The rows below fall into families. The same turns and mirrors carry the whole set onto itself and the rows of a family onto each other. For each named row, which other rows are in its family? Write them in the order they are listed.
These 32 rows form 4 families of 8 rows each.
Q_756: [-43 -16  15  -4  18  12 -35 -19  -1 -16   8 -19 -13  -9  13]
Q_265: [  2  25 -10  25 -21 -44  50  21 -43   9 -26   2  -1 -23  30]
Q_803: [ 14 -17  20  -6 -26  -8  13  70   1   2  -7  35  13  -1 -15]
Q_391: [  0 -22 -10 -19  21 -70  -2   1 -16  16  42 -29 -47  16   1]
Q_364: [  1  40  -9  -5 -31 -35  52  21 -46  11  -2   9  -2 -25  38]
Q_680: [-24 -16  -2 -17  17 -61  20  10   2   7  47 -40 -43  19  -4]
Q_663: [  0   7  33 -16 -25 -14   7  59  -6  14  -7  50  10   9 -13]
Q_671: [ 17  33 -11   6 -34 -32  37   0 -32   4 -22  13  -9 -30  40]
Q_607: [-19  44 -18 -21 -14  19 -19  15 -29  31  19   4 -15 -24   1]
Q_495: [-36 -29   6  -5  27  10 -33 -21 -16  -2  18   4  -3 -22   2]
Q_321: [-10 -29  15 -18  23 -46   4  12  -7  -3  54 -23 -53  30  10]
Q_201: [-45   6   3 -36  14 -47 -14  62  -7  -7  16   8   2   7 -27]
Q_299: [ 14  -7  33   1 -30 -23  -7  66 -11  26 -15  33   8  -9  -5]
Q_316: [-22 -21  25  12   1 -42  38 -12 -18 -36 -15 -14   1 -10  48]
Q_9: [-11  20 -35 -12 -18  23  -5  27 -38  26  24   2 -16 -39   1]
Q_373: [ -9 -20  16   6  23 -48  29 -26 -10 -30 -19  -8  14 -14  27]
Q_344: [ 42 -28  37   4 -21 -50  22  12   5  19  11  13 -37  11  29]
Q_924: [-48 -10   6 -18  25  19 -17 -12 -24 -28  23 -15 -10 -13   7]
Q_887: [-45  17 -11 -25  18 -44 -14  48  -6 -11  13   5 -20  35 -23]
Q_259: [ 53 -35  32  -8 -25 -33  14  11   6  27  11 -16 -25  -6  11]
Q_518: [-16 -13  16  12  22 -32  39 -32 -18 -27   0  -4 -19 -10  47]
Q_537: [-27 -27  24  24  15 -27  43 -26  -1 -21  -8 -14  -1  -8  24]
Q_111: [-19  37 -22 -24 -17  -3 -13  32 -46  32   5  -4 -11 -46   0]
Q_152: [-16  38 -22 -24 -32  19 -19  21 -39   4   2   3   0 -31  -1]
Q_960: [ -8 -24   3 -15   3 -59   2   9 -12   3  33 -46 -61  23  15]
Q_722: [-47 -14  12 -24  17  13 -21 -15  -4   1  23 -20 -10 -31  -8]
Q_97: [ 35 -30  30  22 -26 -37  25  14  -2  40  17 -16 -37   4  18]
Q_701: [ 36 -34  48  -7 -41 -29  23  20 -11  28  13  -1 -32  -3  27]
Q_570: [ 15  29 -27  -2 -21 -36  57  22 -32  -4 -13 -12   1 -29  25]
Q_769: [-40  -5 -22 -18  21 -46  -4  60 -21  -9  24  22  -9  22 -25]
Q_786: [-31   6  -6 -38   0 -29 -20  62 -18 -15  33   0 -13  28 -26]
Q_172: [ 21   9  16 -15 -44 -33  -2  63  -5   7 -11  37   3  11  -8]

Which other rows belong to the same family as Q_769? Q_803, Q_391, Q_495, Q_9, Q_373, Q_259, Q_570
Which other rows belong to the same family as Q_152? Q_671, Q_321, Q_344, Q_924, Q_518, Q_786, Q_172
Which other rows belong to the same family as Q_316? Q_756, Q_364, Q_663, Q_607, Q_887, Q_960, Q_701

